In the rows, zero is written as 128.
Each path below is one point turned by a fixed rotation once a step. After each direction that follows a path, write how fast that rotation turns it, in degrees each step (0 if it stays still).
Each turn is a multiple of 5 degrees from 10 to 175, or 0.
Each row of a path follows its step; steps can be skipped.
path 1
step 0: [127 124 127 133 137 125 134 126 130 132 139 127 127 121 126 122 133 124
 123 121 136 122 138 127 131 128 133 130 137 131 133 127 136 132 129 136
 123 129 133 118 127 121 132 118 134 134]
step 1: [126 124 129 132 137 131 131 121 140 121 132 129 130 124 133 129 128 123
 131 126 127 132 122 120 131 120 130 136 129 131 122 135 130 120 129 129
 113 128 136 119 125 127 133 128 129 119]
step 2: [137 131 126 125 132 126 132 132 128 122 128 130 124 125 121 131 133 129
 134 133 127 132 124 140 135 121 126 135 129 130 135 126 137 131 125 126
 117 136 134 118 131 124 137 116 125 131]
step 3: [128 120 121 128 133 138 130 140 130 116 125 124 122 129 127 130 129 117
 129 119 131 131 121 124 129 122 139 127 128 126 133 130 125 131 134 126
 127 134 130 126 124 127 129 115 131 125]
step 4: [126 134 134 124 125 128 131 131 126 111 125 127 129 129 129 135 125 123
 126 131 119 131 129 123 121 123 124 133 142 123 134 127 127 125 124 123
 127 133 126 121 127 114 129 121 130 129]
step 5: [136 134 125 126 129 136 128 134 124 132 122 126 129 127 143 133 122 119
 123 124 129 135 128 130 127 129 125 125 131 137 136 124 127 122 126 137
 121 135 132 128 127 124 125 117 134 136]
step 6: [136 124 127 131 129 123 127 124 130 124 131 128 127 121 141 130 131 130
 122 111 124 131 130 124 120 124 129 128 132 124 125 129 128 122 122 122
 135 138 137 132 133 118 134 124 133 132]
step 7: [130 133 122 134 128 128 124 125 120 131 131 137 129 129 137 129 124 130
 127 120 117 123 131 125 129 129 125 132 124 132 135 140 130 122 134 119
 119 125 130 118 126 121 130 120 131 135]
step 8: [144 132 130 132 135 124 135 129 128 129 133 128 127 125 129 133 133 129
 126 114 128 132 119 118 125 127 131 126 126 129 136 126 127 137 125 124
 119 117 134 124 127 125 128 128 128 130]
step 9: [130 124 122 122 126 125 126 126 129 124 125 125 142 114 122 125 132 121
 134 121 124 130 127 125 133 122 131 129 125 129 140 141 121 126 123 124
 126 125 133 120 129 120 127 126 124 130]
step 10: [134 120 131 130 120 125 126 133 128 127 123 129 130 124 123 139 126 124
 125 131 130 137 114 121 128 132 129 136 124 137 132 131 131 129 129 119
 123 134 127 121 120 124 127 132 126 141]
Directions:
[129 129 129 126 127 130 129 130 127 126 124 128 128 128 126 129 128 125
 128 129 129 130 127 128 130 126 130 126 129 129 127 128 126 128 129 126
 130 129 123 127 131 126 127 130 128 130] => 55
[124 127 129 130 126 131 129 127 128 129 129 130 128 127 127 129 126 130
 127 130 127 128 127 126 126 128 127 128 130 127 127 129 126 126 127 126
 125 128 125 126 125 128 131 129 129 128] => 120
path 2
step 0: [138 136 130 126 128 134 120 137 129 127 131 128 122 121 129 132 134 129
 132 125 123 125 128 136 124 134 135 134 129 134 128 133 133 132 136 127
 131 127 121 139 126 117 132 122 128 132]
step 1: [126 128 119 125 130 126 129 131 123 134 130 130 128 131 113 132 123 138
 131 125 128 120 133 129 128 121 130 130 123 128 129 136 122 123 125 119
 125 133 122 129 123 115 123 124 122 124]
step 2: [125 133 126 132 132 130 131 131 137 133 132 128 133 123 123 130 134 131
 122 122 133 125 128 128 135 135 134 129 123 133 124 128 128 116 135 123
 129 127 134 138 125 138 131 116 124 122]
step 3: [124 135 132 127 132 135 115 136 114 130 134 132 130 129 135 126 133 130
 123 131 129 122 136 132 127 129 130 130 122 129 136 129 128 116 128 122
 129 129 126 132 130 125 128 132 126 134]
step 4: [126 133 133 128 126 133 128 125 136 122 128 126 128 123 125 134 127 131
 121 124 128 119 132 133 125 119 128 128 124 142 131 137 119 130 128 128
 124 138 121 128 128 124 131 118 127 133]
step 5: [125 126 126 122 124 121 124 129 126 139 127 133 133 124 116 128 131 127
 118 129 134 125 137 125 128 133 133 134 129 131 122 140 129 129 134 126
 138 130 130 133 122 128 128 130 124 136]
step 6: [130 130 136 127 126 123 123 139 128 116 125 134 134 116 124 124 130 132
 128 128 130 121 135 119 131 128 129 128 118 125 127 128 131 116 127 127
 127 127 121 129 134 127 130 121 125 125]
step 7: [131 132 130 125 136 132 120 132 134 130 124 131 131 127 127 132 130 123
 124 134 126 136 133 133 134 122 139 124 129 136 128 139 131 122 127 129
 121 127 124 137 128 120 124 123 134 136]
step 8: [128 122 125 127 128 125 133 134 126 129 127 130 129 127 127 134 119 138
 129 135 128 120 134 121 135 126 136 135 125 143 134 133 125 131 134 116
 131 127 128 129 132 126 126 128 125 131]
step 9: [122 129 131 127 130 133 126 136 132 126 130 131 127 123 117 127 138 126
 125 128 135 124 126 129 128 127 141 130 127 132 119 120 128 130 132 122
 129 117 122 131 124 122 137 122 120 130]
step 10: [126 129 125 121 138 128 120 137 124 120 128 137 121 127 123 122 124 131
 129 126 128 126 127 133 132 126 133 123 131 123 136 138 121 120 128 124
 134 132 123 138 129 129 125 126 121 132]
Directions:
[126 127 128 127 127 130 126 131 128 128 127 127 128 132 129 130 129 128
 127 129 126 126 125 130 129 130 127 129 128 127 127 128 125 127 125 127
 128 130 130 127 126 130 131 127 126 128] => 45
[128 129 128 129 131 129 128 127 128 129 129 128 131 129 131 130 128 128
 127 131 127 130 129 126 132 128 128 128 126 129 130 127 129 124 126 128
 125 128 130 129 129 130 126 127 130 126] => 80
[126 127 126 130 126 128 129 131 128 127 130 129 130 126 127 128 129 128
 128 128 131 127 130 129 129 132 127 126 128 130 128 125 130 127 127 129
 130 125 129 127 126 130 129 131 128 127] => 110
